In the rows, 128 means zero.
Each named turn below is shown by a few rows before and after it. Which turns, in which order, take the first row of each later pair to the second? The first pair is answered.
turn vip:
[115 127 153 158 149 140 103 108 139 126 129 135] => [115 150 144 126 143 104 131 141 103 128 126 105]
[ 94  56 147 142 114 156 159 107 149 148 110  84] => [ 95  73 129 116 105 141 180 120 127 146 108  73]
[101  98 135 148 102 139 139 112 142 139 131 116] => [105 106 140 141 104 120 146 127 123 143 131  95]
[161 134  99 114 127 137 108 143 111 136 132 157] => [152 127 113 144 149 146  89 127 124 120 127 138]
turn dava:
[122 135 130 100 105 147 171 114 124 148 141 160] => [130 136 118  98 102 151 171 120 127 149 139 163]
[ 88 140 167 109 154 129 145 113 117 139 124 140] => [116 129 104  80 137 124 119 151 104 151 117 139]
[115  92 142 145 136 158 134  97 148 156 112 137] => [121 164 152 116 158 107 149 130  96 150 126 137]
turn folel:
[126 115  92  91 104 140 138 187 102 140 111 114] => [107 145 133  86  98 146 176 155 106 143 122 159]
[ 81 166 190 140 157 127 155  89 141 123 147 146] => [109 143 156 173 185 127  79 100 153 105 146 126]
[106 130 159 150 139 130 142 101 154 118 135 154] => [117 116 134 163 146 133 103 119 159 111 131 129]
[ 88 111 183 155 131 121 124 123 134 121 137  98] => [100 106 174 152 136 118 106 127 128 117 141  77]
Then:
(2 to 3 turns a pair)
[109 116 135 139 106 167 146 101 158 141 126 165] => [126 135  97  86 107 120 162 156 101 151 128 127] | folel vip vip
[163 114  81 150 140 128  52 146 138 124 132 127] => [155  93  63 119 102 160  98 133 144 151 129 145] | folel vip
[108 118 195 133 140 156 187  78 138 152 137 142] => [140  56  97 113 113 183 145 114 149 172 131 130] | dava dava
[137 119 149 108 118 120 159 166 125 142 116  99] => [149 149 127  96 118 127 154 166 119 140 128 146] | folel vip dava
[131 179 145 121 121 146 116 110 129 108 149 213] => [137 166 129 141 148 132  68 133 132  93 151 184] | folel dava dava
[145 100  44 119  67 166 126 138 147 140 159 123] => [127 217 121 115 105 110 146 141 102 117 182 161] | dava dava folel
[121 173 165 116 136 113 168 129 117 145 126 131] => [136  94 106 134 143 127  99 145 134 130 112  77] | dava vip vip
[136  98 110 160 134 148  81 122 147 128 130 124] => [122 137 127 101 118 106 160 151  86 142 125  94] | vip folel
[102 142 165 146 146  99 110  98 130 110 134  68] => [107 185 172  99 115 109 170  95 112 129 143 124] | dava folel folel
[141 113 113 140 121 150 102 138 149  76  85 126] => [124 105 126 115  94 156 158 135 140  99  80 111] | vip folel dava
[121 132 166 134 166  82  94 133 129  96 165  75] => [116  87 161 152 153 115  87 113 158 102 158  76] | dava dava
[161 112 102 141 133 151  64 155 130 150 137 144] => [127 147 151 122 107 161 155 121 122 170 134 185] | folel folel folel
[126 131 169 157 136 139 127  92 146 118 132 141] => [144 150 148 149 158 106  94 133 111 108 130 112] | folel dava
[148 114  85 129 123 121 108 142 114 115 110 106] => [119 133 127 122 121 106 163 125 100 118 107  92] | dava vip
[ 87 110 155 173 123 157 115  92 177 129 137 138] => [ 82  85 117 117  91 140 162 125 137 157 122  86] | folel folel folel
[110 180 202 150 153 103 216 103 118 129 135 127] => [188 169  58 133 167  89  92 185 107 120 140 122] | folel dava
[114 136 128  97 111 140 181 116 127 136 111 143] => [122 134 145 145 164 112 107 126 140  94 110  93] | folel vip folel
[109 163 129 125 152  93 114  98 140 121 143 202] => [112 118 116 138 136 122  95  77 169 134 135 203] | dava dava
[128  75  88 125  94 150 113  95 152 143 113 106] => [105 151 170 164 152 101  99  80 137 102 124 115] | dava folel
[137 114 122 152 143 133  99 137 129  99 130 111] => [144 126  96 108 109 127 142 148 107 132 139 140] | dava folel vip
[129 176 148 124 144  95 127 144 112 123 135 129] => [130 130 118 108 101 145 164 121 142 156 129 149] | dava folel folel
[132 169 143 104 122 126 167 138 112 110 147 110] => [149 180 139 120 131 122 138 145 111  93 152 129] | folel folel vip
[163 168 105 129 137 119  92 150 114 118 141 161] => [147 162 145 156 152 125  93 124 139 106 141 157] | vip dava dava
[142 151 142 146 147 103  81 136 120 136  91 102] => [144 186 136 121 126 119 110 129 121 154 104 167] | vip folel folel
